In the data rows, 128 means zero.
Here are some numbered points:
[133 143 170  94 139 187  83 104 114 139 135  91  95 107 115  91 119 125
 125 120 113 117  92 136] 0
[123 157  93 122 131 104 147 181 169  79 117 121 120 122 139 133 173 112
 163 129 127 142 147 128] 1
[119  90 117 136  91 115 126 119 114 129 161 240  24 148 229  71 114 135
  45 150 124 165  50  37] 2
[165 133  89 104  98 111 144 176 182 113 154 130 114 101  91 165 134 104
 156 112 139 121 143 135] 3
[197 136  92 174 169 100 180 148 255 135 133 135 185  81 129 207  69 113
 169  69 171  82 216 141] 4
[ 84 210 114 176 149  67 109   0 118 121 126 128 146 255 176  67  83 169
 120 191 113 158  74 135] 5
[107 168 125 153 140 100 127  53 125 121 129 118 147 211 149  97 100 150
 129 161 126 145 105 126] 6
[124 144 177 176 161 143 201 115  51 123 152  81 239 157  77 156 148 104
 180 143 122 105 174 156] 7
[106 135 144 173 194  56 132 117  94  98  87 137 131 132 158 134 106 117
 135 138 128 120 137 133] 8
[241  46 171  53 148 170 177 174  96 139 152 172 221   1  62 175 182  48
 153  33 115  74 161 108] 9
[141 158 121 145 129 107 148  94 146 140 131 121 147 160 119 135 106 149
 137 137 133 145 147 134] 10
[144  97 103 135 104  91 171 172 180 104 143 187 142 125 202  96 140  83
 128 140 140  96 102  69] 11
[167  95 120  89 145 140  76  65 118 112 149 118 117 131  92 125 102 132
 120  89 128 113  90 143] 12
[ 75  58 129 140 102 118 125 103  50 151 108 141  78 184 123 142  81 139
 107 167 120 127 101 120] 13
[133 140 122 134 128 115 137 120 139 130 129 127 134 138 124 133 121 135
 134 133 134 136 138 129] 14
[176 134 108 154 158 110 159 136 230 127 138 124 162  98 131 174  81 119
 156  99 166 110 179 124] 15
[123 126 165 170 142 127 180 121  63 121 142 106 203 152  99 153 137 113
 157 143 126 115 157 146] 16
[205 122  67  68 160 127 158 129  50 109 188 130 112 112  33 145 157  81
 187 106 126 130  95 109] 17
[105 114 117 124  89 140 130 105 108 154 156 128 115 177 123 110 103 132
 113 163 125 131  87 116] 18
[133 127 124 112 154 127 126 127 171 152  92 109 142  90 138 128 108 140
 129 132 153 166 148  98] 19
[123 132 157 158 142 136 173 124  77 119 146 101 189 151 100 147 138 115
 160 143 127 116 151 139] 20
[ 99 197 116 165 141  75 112  11 123 119 133 132 139 255 170  70  85 162
 114 177 116 146  76 126] 21
[152 135 112  68 178 154 112 101 104 128 110 121 112 105  94  82 169  80
 156  99 104 113  81 119] 22
[123 218 176 100   0 175  65 188 253 149 203  73 162  95 190  71  96 156
  71 174 100 141  75 124] 23
[134 139 105 105 128 130 121 162 213 110 115 124 122 101 180  99 125 108
 138 142 160 139 109  76] 24
[137 132 126 116 153 135  99  92 148 102 110 115 137 130 145 110 127 136
 126 109 128 141 116 122] 25
[120 131 157 121  93 152 136 122  77 162 141  84 189 132  51 147 148 133
 134 125 103 116 149 187] 26
[104 182  48 139 165  53 117 192 158  12  70 115  41 129 124 164 195 134
 189 105 117 154 173 178] 27
[149 132 151 138 123 120 139 170 119 136 139 153 146  80 121 155 146 117
 117 102 117 107 156 146] 28
[123 117 132 109 154 137 116 118 140 145  98 116 127 107 136 117 119 131
 126 128 138 144 129 111] 29
[ 94 181  28 156 156  29 128 211 169   0  57 137  18 147 141 178 203 135
 194 111 129 156 186 173] 30
[108 152 151 155  95 155 131 143 110 169 162 160  82 130 166  99 121 146
  83 162 129 143 104 100] 31
[116 106 136 155 154 138 138  72 109 124 111 105 181 173 140 137  96 159
 130 139 140 148 146 114] 32
[ 73 141 192 119  92  45   0  15  64 198  79  32 242 164  85  89  38 168
  73 170 105  87  65 238] 33
[ 58 157 154 181 192  69 107 114 154 111 106 141  83 186 142 165  94 119
 129 137 146  94 160 192] 34
[147 178 163 114 208 141 114 110 143 115 124  68 156  90 119 103 118 105
 168 125 140 128 127 129] 35
New points follow, each followed by the numbers of its three nearest points above by angle, seen from the average point of the numbered points, nearest first.
[127 103 122 113 113 158 142 126 122 128 133 121 138 146 122 125 134 117
 143 138 132 121 118 108] 18 13 9
[129 117 125 129 116 127 127 120 128 130 142 167  91 135 167 104 119 132
  96 136 127 145  98  92] 2 31 18
[183 179 165 119  80 177 125 173 142 167 160 149 203  44  97 153 200 149
  93  65 106 130 185 168] 28 9 26
[247 124 183 148 182 132 136 248  51 104 160 255 146   0 133 222 240 129
  59   0 109 122 227 133] 28 9 3
[127 163 183 164  59 104 203 255 149 142 139 163 146  54 170 122 185 106
 120 136  74 102 178 141] 28 1 11
[158 149 122 109 131 122  79  97 150 125 139 121 130 110 108 116 130 139
 114  87 117 116 115 169] 12 0 25
[174 100 153 100 133 156 153 148 109 140 137 143 172  75  93 152 160  98
 139  85 116 106 155 125] 9 28 17
[119  90 117 132 109 114 116 105 112 135 170 255   0 146 247  60  96 142
  27 163 131 194  29   9] 2 31 18
[148 135 122 117 136 118  97 102 137 119 136 125 124 124 114 122 125 132
 122 102 122 116 117 153] 12 0 25
[ 96 150 151 177  91 118 119 162 118 163 144 165  65 128 169 129  95 152
  79 176 151 145 119 111] 31 2 13
[227  54 180  57 151 186 168 163  68 143 150 159 217   5  53 172 197  60
 144  34 110  83 166 120] 9 28 17
[  0   0 142 194  60 101 111  11   0 194  43 144   0 255  98 182   0 186
  73 255 109 131  56 125] 13 18 6
[123  86 117 131  94 126 125 108 127 127 155 229  32 154 224  88 103 148
  46 143 122 172  61  38] 2 31 18
[102 117 111 128  81 145 134 100 108 164 167 123 103 188 121 108  90 133
 111 172 119 136  77 112] 18 13 31
[ 57  63  77 111   0 153 118  19  56 236 245 140  52 255 110  64   0 151
  56 255 102 150   0  69] 18 13 31
[ 96   2  66 145  45 128 206 248 165 117  36 207  37 131 181 167 162  86
 159 161 174  81 159  58] 11 1 24
[225 148  47  66  70  76 139 223 255  93 183 123 121  42  59 195 115  71
 178  85 149 111 142 140] 3 15 4
[ 92 146 142 155 161  98 116 127 145 118 118 130 102 156 133 149 109 122
 133 135 142 110 146 161] 34 8 30
[142 118 132 114 146 117 110 100 108 121 140 127 136 128 118 118 119 122
 125 116 125 114 104 136] 12 22 0
[ 50  44 129 148 102 110 114  89  33 156  94 140  60 209 122 143  64 145
 103 182 120 124  90 127] 13 18 2
[114 130 150 195 255 134 124   7  83 147  44  63 161 178  98 158  60 157
 181 118 169 120 189 153] 32 8 7
[153 139  91  53 100 174 118 180 255 109 121 106 159  88 220  38 146  84
 147 147 168 132  74  25] 24 11 23
[ 42  27 135 148 101 115 116  80   9 159  85 137  54 217 118 146  62 147
  98 183 112 126  92 127] 13 18 2
[ 21   0 134 172  85 100 114  54   0 165  80 132  33 254 103 167  13 168
  89 208 122 129  85 133] 13 18 32
[131 166 164 135 113 143 112 166 138 148 128 152 192  76 162 105 186 132
  87 100 102 124 141 140] 28 23 9
[101 115 110 122  78 134 133 106 108 166 169 139 103 186 131  98  93 127
 103 179 121 134  65 100] 18 13 31
[183 106 162  88 146 155 147 162 110 140 133 136 179  48  85 154 164  92
 142  78 115 103 161 130] 9 28 17
[165 154 125 197 255 105 182  43 166 104 115 124 222 138 221  79  85 145
 150 136 178 166 149  39] 32 6 8
[154 147 123 114 131 119  85  97 151 126 141 122 127 117 108 121 124 136
 115  93 120 112 116 166] 12 0 25
[111 145 141 151 106 127 124 150 121 152 139 151  94 124 150 126 113 140
 100 153 139 135 123 118] 31 2 18
[194 135 177 145 153 139 139 207  55 135 126 206 158   0 116 183 206 135
  86  41 113 132 202 140] 28 9 3
[ 86 145 169 182  84 127 108 175 116 159 151 165  52 115 177 135  93 155
  71 173 154 136 125 119] 31 2 13
[ 81 109 200  78 168 185  38   0   0 184  77  14 205 201  45  44 127 194
 107 156  88 155  61 188] 33 0 26
[100 117 112 116  73 144 120  65  88 184 185 128 105 210 123  77  75 133
  91 188 114 136  34 102] 18 13 21
[255  62 169  54 151 186 191 177  89 151 159 176 216   0  40 189 196  53
 158  17 107  78 184 112] 9 28 17
[175 162 134 109 169 100 127  79  88 176 156  85 182  98  23 151 108 134
 150 107 130 126 153 187] 26 7 17
[ 36 201 146 152 227 168  31   9 166  89  94  63  80 255 101 150 103 164
 145 109 152 112 143 235] 34 6 5
[177 104 146  88 138 159 145 151 114 135 141 138 169  71  92 146 164  95
 140  79 117 109 147 125] 9 28 17
[164 134  83  89  99 118 133 172 187 110 153 123 118 105  88 157 136  98
 156 108 131 117 131 137] 3 1 15
[151 234 155 127 208 140  88  83 156 141 100  46 184  71 105 108 121 153
 144 106 128 174 153 156] 35 19 25
[ 80 155 153 163 169  92 115 117 151 122 116 135  98 168 139 151 103 121
 128 135 135  99 149 176] 34 8 30
[162 176 153 122 102 163 118 164 148 146 137 127 185  65  98 149 186 141
 113  81 115 130 178 170] 28 9 26
[125 179 140 110 182 151 139 122 146 139 125 101 136 109 111 109 159 120
 150 121 130 154 147 134] 35 22 19
[122  89 128 109  88 119 122 120 104 133 115 102 168 132  97 144 124 139
 124 138 123 145 132 137] 26 33 13
[ 83 130 176  99 156 160  50  12  12 158  90  26 179 179  66  71 122 182
 122 149 106 140  99 198] 33 26 0
[122 124 161 101  83 161 121 124  59 177 141  81 183 117  46 136 154 137
 126 127  94 118 135 183] 26 20 7
[146  53 125 104 176 166 140  72  80 126 106 110 158 144  96 160 100 129
 150 114 152 152 138  90] 32 12 29
[170 102 119  91 130 118 128 116 143 136 127 146 144  84  99 119 153 106
 125  78 109 106 128 145] 9 22 28
